Here are some points:
[ 1.6 -1.2 -0.2  0.6 -1.   0.  -2.  -0.3 -0.7  0.  -0.6  0.9 -2.1  0.6
 -0.9  1.5  0.7  0.6  1.2 -0.6  0.6  0.5 -0.6 -0.5]
[ 0.7  0.1 -0.2  0.9 -0.1  0.4 -0.1  0.5  0.1 -0.5  0.   0.8  0.3  0.4
  1.1  1.7  1.1  0.6  0.7 -0.8  0.4  0.3 -0.4 -0.5]
[-0.5  0.   0.2  0.1 -1.1  0.6  0.5  0.5  0.2  0.   0.3 -0.7  0.2  0.5
 -1.  -0.8 -0.8 -1.9  0.8  1.4  0.5  0.4 -0.6  0.7]
[ 0.3 -0.7 -0.4  0.   1.   0.4 -0.1  0.   0.1 -0.1  0.1  0.5  0.3  0.4
 -1.  -0.7  1.2  0.7  0.9 -0.5  0.6  0.4 -0.4 -0.7]
[-0.7  0.3  1.3 -1.3 -1.1 -1.2  0.3 -0.3 -0.8 -1.2 -1.   1.1  0.5 -2.
  1.1 -0.4 -1.1 -2.  -1.  -0.7  0.5 -1.6 -0.5 -0.8]
[ 0.3 -1.4 -0.8  1.2 -0.3  1.  -0.7  0.   0.1  1.5  0.7 -1.2 -2.   0.6
 -0.9 -0.9  0.7 -2.1  1.2 -0.8  0.2 -1.3  1.6  0.2]
[-0.3  0.1  0.8  0.1  0.6  0.1  0.2 -0.2  0.  -0.9 -0.1  0.9  0.3  0.5
 -1.   1.2 -1.   0.6 -1.2  1.3  0.4 -1.9 -0.5 -0.5]
[ 1.1 -0.5 -1.4  0.3 -0.2 -0.6 -1.   1.4 -1.3 -0.6 -0.5  0.9  0.6  0.5
 -0.9 -0.9  0.6  0.4  0.5 -1.1  0.1 -1.2 -0.6 -0.6]
[-1.3  1.6  0.8 -1.1  0.1 -0.3  1.9  0.7  1.1  0.2  0.8 -1.3  0.5 -1.6
  1.1 -1.  -1.5 -2.2 -1.   1.   0.1  0.9 -0.7  0.2]
[-0.9 -0.2 -1.1  1.1  2.5  1.2 -0.2  1.2  0.   0.8  0.8 -0.9  0.5  0.4
  1.1 -0.7  1.1  0.5  0.9 -0.8  0.4  0.4  1.7  1.6]
[-1.4  0.3  0.   0.5  0.7  1.   0.4  2.   1.7  1.4  1.3 -1.3  0.5 -1.7
 -0.9 -1.   0.5  0.4  1.2 -0.9  0.4  0.8  1.1  1.8]
[-1.2  0.5  0.5  0.3  0.5  1.   0.9  0.2  0.3  1.4  1.1 -0.8  0.4 -2.2
 -1.1 -0.8 -0.6  0.5  0.8  1.3  0.4  0.7  1.6  1.4]
[-0.1 -0.4 -0.5  0.1  0.   0.  -0.2  0.3 -0.7  0.5  0.2  1.1  0.6  0.4
 -1.1 -0.7  0.8  0.4  1.1 -0.9  0.3  1.1 -0.8  1.3]
Then 10 other points, each followed by its number:
[ 0.  -0.2  1.2 -0.8 -2.  -0.3  0.2 -0.5 -0.2  0.5  0.   1.2  0.7  0.5
  1.1  1.6 -1.  -1.9 -0.8 -0.4  0.5  0.8 -0.6 -0.7] 0
[ 1.7 -2.1 -2.1  1.5  0.   0.4 -1.3 -0.1 -1.7 -0.1 -0.9  1.2  0.4  0.3
 -1.1 -0.9  1.1  0.5  0.8 -0.8  0.4  0.7  1.7 -1. ] 1
[-0.4  0.6  0.1  0.5 -0.4  0.2  0.4 -0.4  0.5  0.7  0.2 -1.2  0.5  0.6
  0.9 -1.   0.6  0.4  1.  -1.1  0.1  1.1  1.6 -0.7] 2
[-1.5  3.1  2.8 -1.9 -0.1 -0.9  3.1 -1.   1.  -1.2  0.2  1.2  0.3 -2.1
  1.   1.5 -0.8  0.5 -1.3  1.2  0.3  0.5 -0.7  1. ] 3
[-0.8  1.2  0.2 -1.4 -0.5 -0.6  1.9 -0.4  0.4  0.2  0.5 -0.8  0.4 -2.1
  1.  -0.8 -1.  -2.  -0.9  1.3  0.1  1.  -0.7 -0.9] 4
[-0.8 -0.8 -0.3  1.1  0.8  1.8  0.4 -0.1  0.8  1.4  1.5 -0.8 -2.1 -2.2
 -1.2 -1.   0.9 -2.2  1.  -0.8 -2.8  0.9  1.2  1.4] 5
[ 0.3  1.4  1.3 -1.2 -0.2 -1.2  0.5 -0.7 -1.  -2.  -1.1  0.9  0.4  0.6
  1.  -0.7 -1.1 -2.1 -1.1 -0.2 -3.  -1.7 -0.6 -0.5] 6
[ 0.7  0.8  1.1 -1.6 -2.1 -1.9  0.4 -1.4 -1.3 -2.  -1.8  0.7  0.4  0.6
  1.   1.4 -1.2 -2.1 -1.1  1.1 -1.  -1.5 -0.7 -0.6] 7
[ 0.6  0.1  0.4 -0.6 -0.2 -1.   0.1  0.  -0.8 -0.3 -0.8  1.1  0.5  0.3
  0.9  0.5 -1.1  0.5 -1.  -0.8  0.3 -1.2 -0.8 -1. ] 8
[-0.1  0.5  0.8  0.1 -0.3  0.3  1.1 -0.1  0.4  0.1  0.1 -0.7  0.3  0.4
 -1.  -0.7 -0.8 -0.1 -1.3  1.2  0.4  0.6 -0.7 -0.8] 9
Which of these numbered points is nearest to each point below, looking only along the 7 directions in which the first points spread most? Its number follows each.
[ 1.2 -1.3 -1.6  1.7 -0.4  0.7 -0.9  1.  -1.  -0.4 -0.3  1.3  0.3  0.3
 -1.1 -0.7  1.3  0.6  0.7 -0.9  0.4 -1.7  0.  -0.8] > 1
[ 0.   0.7  0.6 -0.3 -1.  -0.1  0.6 -1.1 -0.1 -0.7 -0.4  1.2  0.3  0.3
  1.   1.4 -0.7 -1.9 -1.2  1.3  0.5  0.4 -0.6 -0.6] > 0
[-0.1  0.9  0.4  0.2  0.4  0.1  0.8  1.2  0.5  0.6  0.6 -1.3  0.4  0.7
  1.  -1.  -1.4  0.3 -1.   1.   0.1  0.8 -0.6 -0.2] > 9
[-1.2  1.9  0.1 -1.3 -0.5 -1.   2.   0.3  0.7 -0.2  0.5 -1.2  0.5 -1.8
  1.1 -1.  -1.4 -2.2 -0.9  1.2 -1.4  1.  -0.7 -0.7] > 4
[ 1.1  0.   0.2 -1.6 -2.5 -2.  -0.3 -1.9 -2.4 -1.7 -2.1  1.1  0.5  0.3
  1.   1.6 -1.   0.6 -1.2  0.3  0.5 -1.4 -0.6 -0.9] > 7
[ 0.5 -0.1 -0.2  0.   0.8 -0.3  0.9 -1.1 -0.1  0.4  0.3 -1.   0.4  0.3
 -1.2 -1.1  0.9  0.6 -0.9  1.2  0.4  1.  -0.8  0.7] > 9
[-1.8 -0.4  0.4  1.2  0.6  2.2  1.   1.   2.7  3.2  2.7 -1.  -2.  -1.9
 -0.8 -0.8  0.8 -2.   1.1  1.6  0.3  0.7  1.9  1.6] > 5
[ 1.2 -0.1  0.3 -0.4 -0.6 -1.1 -1.  -0.4 -1.2 -1.1 -0.9  0.9  0.4  0.7
 -0.9  1.2 -1.2  0.5 -1.  -0.9  0.4 -1.6 -0.3 -0.4] > 8
[ 0.7  0.4  0.6 -0.4 -0.6 -1.1  0.1 -1.1 -0.1 -1.  -0.4  0.9  0.6  0.5
  1.1  1.5 -1.3  0.3 -0.9  0.   0.4  0.9 -0.6 -0.7] > 0
[-0.4  1.   0.9 -1.4 -0.3 -0.7  0.4  0.   0.9 -0.1  0.2  0.8  0.7  0.7
  1.1 -0.2 -1.4  0.5 -0.8  1.4  0.4  0.8 -0.6 -0.4] > 9
[-0.5  0.6 -1.2  0.4  0.8  0.4  0.   0.4  0.5  0.2  0.5 -1.2 -2.1  0.7
  1.1 -0.7  0.7  0.7  1.1 -1.   0.3  0.7 -0.4 -0.5] > 2
[ 0.2 -0.1 -0.1  0.2  0.5  0.6 -0.7  1.5  0.5  0.3  0.5 -1.3  0.5  0.7
  0.9 -0.5  0.8  0.5  1.  -0.7  0.5  0.4  1.9  1.9] > 2
[-1.9  1.5  0.6  0.5  1.1  1.7  1.8  2.2  2.5  1.9  2.4 -1.   0.5 -2.
 -0.1 -0.9 -1.  -2.1  1.   1.2 -2.9  0.7  1.7  1.4] > 5
[-0.1  0.5  0.8 -1.5 -2.3 -0.7  0.1 -0.4  0.  -1.2 -0.7  0.8  0.4  0.7
  1.2  1.8 -1.2 -1.9 -0.9  1.5  0.5 -0.1 -0.5 -0.3] > 0
[-0.9 -1.8 -1.1  2.4  1.9  3.1 -0.7  2.5  1.3  3.3  2.5 -1.1  0.5  0.7
 -0.9 -0.3  0.7  0.5  1.3 -0.8  0.4  0.8  1.8  1.8] > 5
[ 0.6  0.2 -0.1 -0.8 -0.3 -1.8 -0.8  0.2 -1.2 -1.4 -1.7  0.9  0.5  0.6
  1.   0.2 -1.2  0.4 -1.  -0.8  0.4 -1.5 -0.6 -0.6] > 8
[ 0.8 -1.8 -1.9  1.3 -0.6  0.2 -1.2  0.6 -0.8  0.3 -0.2 -0.5 -2.2  0.4
 -1.1 -1.   0.8  0.5  1.  -1.   0.2 -1.1 -0.7 -0.9] > 1
